Named moves (each a turn or a mirror), then the moves between two rows, first move first; the first pair answered
T:
[ 13.4  -9.0  -1.4   5.6  23.5  37.6   2.4  -4.4 -27.8  15.1  -7.4 -16.9
 -11.7 -19.1  10.9   6.3 -21.4   5.1 -20.6 -15.1  24.7   0.8  12.5 -28.5] |-> [-29.0  10.3  24.7   7.7  -9.4 -22.3 -16.8  11.0   3.6 -10.1  18.0   2.2
  16.5 -13.5  15.9  16.3   1.6  17.5  14.8  -5.6  14.0 -13.9   3.5  43.1]
[ 16.4 -21.8  23.2  -3.5  18.0  20.0  -1.3 -10.1 -25.5 -11.4  10.0   2.0
   1.8 -15.4  -0.3   4.2  18.0   5.9   1.4  -1.0   3.0   6.4  18.6   8.6] |-> [  7.8 -17.6  28.8  -3.0  11.7  10.2  -4.4  -6.6 -18.6 -15.1  15.3   5.3
   7.5 -12.4   2.9   7.1  22.5   6.9   6.5   2.1  -0.7   2.6  16.9  22.4]
[ -9.2   7.5  -4.9  -8.9  -7.5 -20.7  -3.9  -1.6   4.8 -16.7  19.6   2.6
  -0.7  -6.5   2.5   0.0  -0.4  -4.9  10.1   8.7  -1.0  -6.6 -22.9  20.5] |-> [ 14.9  -2.1 -18.6  -8.6   8.0  12.5   6.4 -10.4 -11.6  -5.5   6.3  -6.3
 -15.3  -9.8  -0.1  -4.1 -12.5 -10.9  -9.3   2.3   6.0   0.7 -17.9 -19.5]
L:
[ -9.4  -5.8  20.5   6.5  11.4  17.9 -12.4  16.9   4.3  -6.0  -3.6   2.1
  19.4 -13.7  14.3   9.2   1.9  16.2 -13.3  -9.4  12.8 -12.3  32.3  -6.1] |-> [ -2.9 -17.5   9.4  10.0  15.7  25.3  -1.5  12.9   5.0  -5.1 -10.0   0.4
  15.1 -13.0   6.1   5.0   1.9  10.8 -21.4  -6.6   5.2 -11.2  33.1 -17.7]
[ -4.2   3.4  -5.4   3.1  -7.3 -14.4  12.6  20.6   0.8   0.2   1.1  12.8
 -17.7  -2.0   2.2  -1.8  -6.6  -4.9  -4.3   1.3  -2.0   1.4 -21.4   4.7] |-> [ -4.9   2.5  -4.6   3.0  -8.7 -16.2  12.8  20.5   1.2  -0.7   2.8  12.4
 -18.8  -2.6   0.4  -3.7  -8.7  -6.3  -5.2   1.7  -1.7   1.4 -22.0   3.3]
[  6.8   3.6 -29.1 -18.4  -3.7  19.5 -12.5 -29.8   4.2   9.0   1.7  10.8
  -3.5   7.5 -24.8 -11.7 -10.6  -5.1  -6.6  19.0  -4.9  11.0   6.8  -4.9] |-> [ -2.0  21.8 -13.2 -24.5 -11.1   8.1 -32.9 -24.0   5.0   7.3  11.4  14.9
   4.5   6.9 -15.1  -6.7  -9.0   2.7   5.6  12.9   4.2   9.9   6.3  14.1]
S:
[ 16.8 -13.9   4.1   7.8   4.2   9.6 -14.9  -2.9 -10.2 -10.9   0.5  -7.4
   3.2  26.4  -6.1   9.4  16.9   7.5  16.1   8.7  -0.3  -3.2   7.6   9.0] |-> [ 19.1 -19.4  -2.9  12.1   2.3   9.3  -6.8  -7.7  -6.2 -10.7  -1.6  -8.3
   0.1  25.8 -11.3   6.8  18.8   3.0  14.6   9.4  -5.8  -2.6   2.3   6.1]
[ 24.3  14.6   6.5  -2.5  -7.1   5.2 -11.8 -15.6 -37.2 -15.7  13.9 -13.0
   9.1  -7.3  -1.2  10.4   4.0   0.6  13.1 -34.3  16.3   7.7  -2.9  16.6] |-> [ 34.8   3.9 -13.0   3.7 -10.1   9.6  12.0 -24.6 -35.4 -15.7   7.6 -13.0
  -2.6  -7.6 -12.9   4.5   4.3  -9.9   5.9 -29.2   2.8  12.3 -12.1   3.9]
[  5.4  -1.4  11.3   7.9 -11.0 -12.7   3.4  21.0  24.2  -1.7 -13.4  -0.6
  -1.9 -11.4  14.3  -1.1   4.0  -8.9 -24.4  17.6 -23.5  -5.7 -20.3   6.7] |-> [  4.7  13.2  27.6  -3.1  -3.6  -9.3 -19.4  23.7  18.9   1.5  -8.2  -2.4
   4.6  -9.7  26.1   6.1   2.9  -1.6 -20.6   7.9  -9.1  -6.3 -13.1  10.4]
[ -9.1 -11.7  12.4 -13.7  18.3   5.0   2.1  28.5  44.4  11.5  -3.3   3.9
  16.0  25.8  -0.5  -1.6  42.1  -0.8  -9.0   7.8 -11.4   4.4  22.2  15.2] |-> [  0.0  -5.1  17.1 -28.3  29.0  14.3  -9.9  20.2  34.9   9.3  -2.7  -1.3
  12.7  31.4   3.1   0.8  38.8  -0.8 -10.3   3.5  -1.4  13.1  23.8   5.3]

(two moves a pair)
[ 12.8 -12.6 -39.1  -2.5  11.1   8.3  23.2 -37.9 -23.9  -2.1  -5.1 -14.9
 -24.3   2.3 -29.5 -27.3   3.1 -11.2  -4.5   3.1 -14.3  24.8 -19.1 -28.7] |-> [-13.6 -28.4 -38.3  30.1  -6.9  -4.4  42.2 -14.2  -1.7   7.3  -9.1  -6.8
 -14.1 -16.5 -23.2 -32.2   2.3  -6.3 -12.2   7.9 -28.0   2.0 -16.5 -10.7]  S, T
[-14.7  -2.9   9.1 -17.1  10.7 -24.9  -2.2  11.2  29.5 -12.6 -12.5   2.4
  17.8  23.3  -6.5  14.7  27.6  -2.2  14.8  18.8 -34.4  -6.3  18.9  15.6] |-> [ -8.7  21.7  25.5 -33.5  18.1  -8.9 -37.1  17.0   6.8  -2.3  -8.8  -1.8
  18.5  18.9  15.0  19.6   8.6   8.7  13.3   1.2  -4.0  -2.4  22.7   8.0]  T, L
[  7.1  -7.5 -17.6   8.6  -1.7   2.9   7.0 -22.4 -15.1 -23.2  -6.9  -1.2
   0.9   2.8 -15.0  -0.7  -0.7   6.3  16.4  -3.5  -2.4   7.7  -4.7   0.7] |-> [ -0.2  -2.9 -11.6   8.4  -6.9  -5.0  -0.5 -21.1 -12.6 -27.6  -2.7   1.5
   6.2   3.3 -11.5   3.0   2.5   9.8  22.8  -4.3  -1.5   4.8  -4.2  11.9]  T, L
[  7.2   4.5   6.2 -34.0  21.8   5.0 -14.9 -18.5 -12.5  -6.8  -3.9 -12.5
  -4.9  20.6  -6.8   7.5   0.1   1.6   9.2  -3.1   6.2   8.5  16.9 -11.4] |-> [-10.2  -5.3  -4.4 -14.1  -1.6 -25.1  11.2 -17.6  10.3 -17.5   2.8  -0.9
  -1.3  21.0 -21.7   3.4  10.7  -4.7  17.2  12.5 -18.8   1.8   0.4  15.1]  S, T
[ 33.9 -35.6 -25.2  18.2   0.1   5.6  22.2   0.0   1.2   7.0 -21.6  -8.5
  -1.5 -10.2 -31.1  28.3  32.9  16.6   1.1 -18.9  -3.9  -2.7   0.2 -26.1] |-> [  0.7 -20.1   2.8  24.8 -18.8 -25.8   0.4  24.9  16.7   5.5  -9.7   2.7
  19.9 -20.2 -11.6  35.8  36.4  32.3  16.9 -21.5   0.8 -20.5   2.1  17.3]  S, L
[ -3.8  13.7 -15.7 -14.4  -1.6  -1.7  16.1  37.3  24.2  21.0  12.3   0.7
  -0.8  15.5  17.7 -27.4  -6.5  -9.0 -20.1  16.8 -16.2   5.9  -9.6 -19.0] |-> [-10.6  24.8  -3.1 -23.6  -0.6  -9.0  -3.4  41.7  25.4  19.5  19.9   0.5
   7.5  16.0  24.7 -21.6  -3.7  -1.9 -11.6  11.9  -9.1   2.2  -6.3  -7.8]  T, S
[-15.4 -19.5  21.2   9.3  17.8 -21.4   2.8   7.0  13.4 -16.7 -12.4 -10.5
  23.0  -7.7  -7.0   8.2  21.4  19.5  -3.4  12.6 -10.9 -22.5  26.5  16.5] |-> [ -0.2 -31.3   6.7  12.9  27.9  -0.3  18.9   2.3   5.9  -9.3 -23.7 -16.9
  13.3  -6.1 -13.6   4.0  16.9  11.8 -17.7  13.1 -12.0 -18.0  29.1 -11.8]  L, T
[ -3.6 -16.8  -2.9   1.3  33.4   8.5  27.9  14.9  18.9   7.9 -33.9   1.5
  23.2   5.5 -19.2   0.4  45.1  -9.2   6.8  16.1 -19.8   3.1  33.5  -4.8] |-> [ -3.6 -15.7   3.3   0.9  38.7  14.3  18.9  21.0  15.2  11.1 -35.9   1.2
  26.0   3.1 -14.3   2.9  39.9  -5.3   4.9  11.5 -10.0   0.1  41.5  -8.5]  S, T
[  8.5   1.3  -6.0  -5.4   5.2  10.2 -29.0  26.5   4.4   8.1 -22.8  -2.8
  17.2   9.2  30.2  27.8   6.0  20.5  13.2  17.0 -14.9   9.1  23.9  13.1] |-> [ 22.6   5.0  -9.7 -14.1  11.4  18.0 -30.6  14.1  -6.5   8.4 -23.5  -6.3
   9.4  14.7  26.6  25.3   2.6  14.9  12.1  16.5 -10.4  20.5  19.5   0.5]  S, L
[  3.5 -33.3 -11.5  52.4  -3.2   6.6  -7.8   3.8  -1.1  -7.1 -12.3 -15.4
   2.8 -24.3 -15.0  19.5   9.3  17.2 -11.6   4.3  -9.8  -1.2  -1.6  13.9] |-> [  9.7 -24.6   0.1  43.3   6.8  19.0 -24.8   6.7 -11.3  -0.5 -13.5 -19.4
   5.9 -26.8  -5.1  21.4   4.6  24.0 -15.3  -5.7   3.2  -0.5   7.9   6.3]  S, T
[ -7.5  23.7 -19.4   1.2 -40.4 -41.2  23.4 -19.3  10.7 -22.8  12.0  14.4
  -5.2  -0.9  -8.1   0.4  -1.8  -8.2  23.6  14.0 -12.8  15.4 -40.7  33.4] |-> [-24.3  26.5   2.4   1.7 -40.0 -47.8   6.8  -1.9  17.4 -19.6  13.0  15.9
  10.8  -5.4   6.1   6.8   1.7   4.8  25.3   7.9  -7.6   3.0 -26.7  49.4]  L, S
[  9.2  -5.8   2.6 -21.1  36.6  15.8  -4.6 -11.2   1.7  -7.7   2.8  -6.1
  14.8  20.3 -10.7  11.1  26.3  -7.6 -11.6  11.6  -7.2   8.0  26.9 -21.6] |-> [-19.0  15.2  18.4 -19.9  12.7 -15.4 -23.6   3.5  12.4 -10.8  19.5   4.7
  26.8  13.5   0.4  14.5  27.4   1.8   6.4  11.0  -3.5  -1.6  17.7  18.3]  S, L
